Named turns come first, each shown by rows before and after it. Which turns, in which order, take the first row of each pair that follows to the second? Write the first one first, as in the answered first pair.
J178 (before => after):
[  1 -10 -12 -11  -3   2 -18   0   2  12  -5   7] => [  5  13   8  -8   1 -11   4   3  -2 -20   0  10]
[ 10   6   5  -6   2  -8   8  -1   0 -11  -2   4] => [-2  2  0  7  0 17  5 -9  3  4 -4 -2]
[ 15  -3 -23   4 -10  -4  -4   4  -2   6   2  -7] => [ 13  12 -11  10  -7  -8  10   5  -4 -13   5  -5]
[-2 -9 -7 -4  4  3 -9  2  1 10 -4  3] => [  3   4   5  -5   8  -9   3   5   1 -11   0   6]
J163 (before => after):
[  5  12   9  -9  11 -13  11   6   1 -21   7   2] => [  8  -6  -5 -22  15 -12  -8   5   0  -1  -1  10]
[-1 -9  1 12 -9  6  3 -5  4 -1 -4 -2] => [  2  -2   7  11  -6   0   8  -4   3 -11  -4   1]
[ -8  19   9  11  -3   8  16  -2   1 -16   8  -6] => [  0  16   6 -12  13  -8   8   2  -1 -19   1  16]
J863 (before => after):
[  0  10   9  -2  -1 -11  11   3   0 -14   4  -1] => [-13   0  -2   3   4  17  -1  -7   4   7  -5   2]
[  6 -13  -9  -9   2  -7 -12   3  -5  12  -6   5] => [  6   4   6  -9  11 -14   2   4  -5 -11  -2  12]
[-8  8  4  3  8  9  2 -6  1 -6 -4  4] => [-1 -8 -9 -1 -5  1 -9 -1 -1 10 -1 -5]
[ 18   3  -4 -11  -3 -25  -3  10   0  -7   1   2] => [-2 17  5 -4 19 12 -1 -6  5 -9 -9 16]
Pairs:
Between the rows of a pair lie 2 to 4 turns.
[ 11   8   5 -10  -5 -18  23   3  -3 -20  12 -12] => [-13   2  -5   5  -1  32  12 -14   3   8   3 -15]  J178 then J178 then J178 then J863
[  6   2  -2   5 -14  -3   6   2   1  -7   7 -14] => [  3  -7 -11 -13   4   4 -11  -2   1   5  -6   8]  J163 then J863 then J178
[  2 -12 -13  -2  -6   2  -5  -1   2  10  -2  -6] => [  8   0  -1  -9   3 -14   5   3  -1 -12  -2   5]  J163 then J163 then J163
[  1   9  -2  -9   6  11 -20  -2   6   4  -6  22] => [  6  -2 -13   2 -17   5 -21   3   6  17   4  -1]  J863 then J163
[ -4 -12 -15   7 -10  11  -7  -1   1  17   4 -14] => [ -7   4  -1  17 -11  12   8  -2   0   0  10 -20]  J163 then J863
[ -5  16  12  -1  16   7   9  -1   4 -17   2  10] => [  5 -12 -10 -17  11  -2 -16   3   4  11  -2  12]  J163 then J863
[ -4  -6 -15   7 -14  -2  -5  -3   4  14  17 -23] => [ -6 -11 -20  -1  -5   2 -14  -4   5  21  12 -13]  J863 then J163 then J163 then J163
[ 10 -12 -10 -20  14 -14 -11   2  -3   3 -16  19] => [ 14 -19 -16   0 -16 -17  -5   6  -4  12  -2 -13]  J178 then J178 then J863 then J163
[  4  13   1   8  -4 -10  10   5  -3  -5   9  -5] => [  3   1 -10   8 -11  -5   0   4  -2  12   7  -9]  J863 then J863
[  0  -9 -10  -5   0   6  -9  -5   3  13  -4  -1] => [  7  -7  -7   0 -11  -8  -1   1   1   6   4 -13]  J163 then J178 then J163
[ -1  -9  -1   2  -9 -14 -13   9  -5   3   0   0] => [ -6  -5   1  -4   5  -6 -16   5  -4   0  -6  13]  J863 then J163 then J863
[-17   9   5  20  -4  23   9  -5   4  -3   3  -9] => [  8 -15 -13  -2 -18 -18  -7  11   0   9   7 -12]  J178 then J178 then J863 then J863
[-18  11  -5  16  -2  17   4 -11   1   0   6 -12] => [-16   5  -8  16  -5  16   1 -11   1   7   6 -14]  J863 then J863 then J863
[ -5  -1  -1 -13  14   4 -11  -2  -5   0 -10  19] => [ -2   9   9 -10  13  -7   0   1  -7 -15  -5  16]  J178 then J163 then J863 then J863
[ 10   8   1 -18   6 -20   2   7  -3 -13   0   9] => [ 11  -9 -13 -12 -12 -16  -8   8  -3  11   4  -6]  J863 then J163 then J863
[  5 -13  -9   1  -6  13 -10  -2   3  17   1  -4] => [  0  -2  -3  12  -9  20   2  -5   3   9   4 -11]  J163 then J863 then J163 then J178
[ 10 -12  -2 -11  -6 -19   1   0  -2   0   3   0] => [ 10  -7   3 -12  -3 -21   5   0  -2  -8   3   2]  J863 then J863 then J863
[  8 -18  -8  -3   0 -20 -10  -3  -1  11  -5 -10] => [-10 -10  -3   4  16  11  -9 -16   3  12 -14  -1]  J863 then J863
[-3  4 -5 -1 11  4  3 -8  3 -3 -6 13] => [-1  2 -5 -3 12  1  4 -6  3 -3 -5 15]  J178 then J178
[  0  -3   5  19  -8   7   0   1   6   6   4 -14] => [  3  -8   1  16  -8   5  -4   2   6  11   4 -13]  J178 then J178 then J178
[ -8   9   9  -5  17   9   3  -6   1 -10  -9  15] => [  1  14  14   2   3  -6  14   0  -1 -19   0   1]  J163 then J863 then J178
[-13   8  12  -2  17  16   8  -9   5   0  -1   8] => [ -6  -6   1 -17  18   4  -5  -5   5  11  -4  14]  J163 then J178
[ -4 -15 -13   2  -2  22 -16  -2   0  16 -12   1] => [ -7   3   2  23 -14  21   6  -1   0  -4   0 -17]  J163 then J163 then J178 then J163
[-12  -3  -7  12  -5  23  -2  -3   1  11   1  -8] => [ -3  14   8  -4  13  -3   9   5  -3 -21   0  11]  J163 then J163
[-6 13  2  7 20  6  0 -8  4 -4 -6  8] => [  5  15   5   7   9 -14   7   1   1 -14   3  -1]  J163 then J863 then J178
[  4  18  10  10  -9 -16  15   9   3 -15  10 -13] => [ 14  -6  -8 -17  -1 -28 -10  12   2   5   1   4]  J178 then J863 then J163 then J163
[-11  13  12  18  -4   8  10  -1   0  -6   5 -12] => [ -2  -3  -1 -15  16  -6 -14   3  -2   4  -9  17]  J163 then J163 then J863
[ 2 -3  1 -7  2 -2 -6 -1  0  0 -6  7] => [ 4  1  5  0 -7 -7  2  2  0 -7  0 -2]  J163 then J163 then J863 then J163
[ -1 -14  -5   6  -6 -10  -6   8   1   0  -2 -11] => [  1 -13  -4  -2   3 -13 -10   8   0  -4  -5   1]  J178 then J163 then J163
[-14   4   7   6  12  17  -9 -16   3  -2 -13   8] => [ -8   7  11  22 -11   6   4 -10   1  -7   1 -17]  J178 then J163 then J863 then J178
[ -1  10   3  10  -5 -14   7   1  -7 -21   8  -3] => [ -5  13   4  12   0  -6   8  -1  -4 -23   5  -1]  J863 then J863 then J863
[ -5 -15   1   5   4   9   3   1   3   8  -1  -7] => [-3 -3 10  8  6  5 13  1  3 -6  1 -5]  J178 then J178
[ -3  11   9  -5  11  15   0   1   6 -13  -2  11] => [-7  6  3  5  3 28 -3 -3  8 -1  0  1]  J163 then J163 then J163
[-8 13  2  8 -8  6  2 -7 -2 -1 11 -4] => [-6 14  3 -6  6  0 -3 -6 -3 -6  4 14]  J163 then J163 then J863 then J178
[ -6  -2   6   9   6  18  -5 -10  -1   5   4   8] => [ 7  1 11 11 -7 -8  6 -1 -5 -9 15 -4]  J863 then J178
[  9  -5  -6 -12  -8 -17  -2  15 -11   9  -8 -14] => [ -3   0  -3   8 -13   6   5   8  -8  14  -8 -26]  J163 then J178 then J178
[ -5   9  10  11  -7   7   7  -7   5  -2  -2 -14] => [  8   8  11  -2  -6 -17   7   1   1 -12   0  -8]  J178 then J178
[ 12 -10   1  -8   3   1   0  -8   5  10   2  20] => [ 18  -5   5   0 -10 -12  10  -2   3   1  13   6]  J163 then J863
[ 13   2   7 -12   1 -27   5  10  -2 -16   4   9] => [  6  12  14  -2   2 -16  14   6   0 -23   6   5]  J178 then J178 then J178
[  3  19  16   4   3  -8  14   6   0 -20   7  -2] => [ 12  -7  -5   0 -17 -18  -5  11  -2   7  10 -15]  J863 then J863
[-14  -6  -8  10 -10  22   5  -6   2  11  -1  -8] => [-13  12   8   9  -1  11  21  -4  -1 -15   2  -2]  J863 then J863
[-20   3  -8   7   3  23  -3  -6   3  -1  -7  -6] => [ -8  16   4   3   2  -2  11   1   0 -26   0  -6]  J863 then J863
[ -7   2   5 -12  19  -1  -1  -3   4 -11 -12  17] => [  1 -17 -11 -16   4  -9 -14   1   2   9  -8   6]  J863 then J863 then J863 then J863
[  6  -3   0   5 -12 -10   2   8  -4   2   6  -8] => [  3  -6  -3   7 -13  -3   1   6  -2   8   6 -10]  J178 then J178
[  5  -1   3  -2  -8 -16   0   6  -8   0   2   1] => [-5  9 11  0  4 -4  4  0 -6 -7 -2 10]  J163 then J863
[-17   3   9  16   7   9  15  -1   2  -8  10   6] => [  3 -13  -1   0  -5 -25   6  11  -2  -4  14   4]  J863 then J178
[  7   5   7  -7   1 -17   1  -4  -5 -17  10   7] => [ -3   6   6  -8  14   1  -3 -11  -3 -12   2  18]  J178 then J163 then J163
[ 4  0 -2 -5 16 -5 -5 -3  9 -1 -9  9] => [  2   7   4  13  -1  -2   8  -2   9  -8   2 -12]  J178 then J863 then J163 then J163
[  8 -12  -9 -10  -1  -4  -9   2   0  11  -4   0] => [-3 -1 -1 -4 12 13 -5 -6  2  5 -8  8]  J863 then J863
[  8   5   9 -13   9 -13  -1  -1   1  -8  -3  13] => [ 12 -11  -3  -7  -8 -15  -9   2   3   9   2  -1]  J163 then J163 then J178 then J163
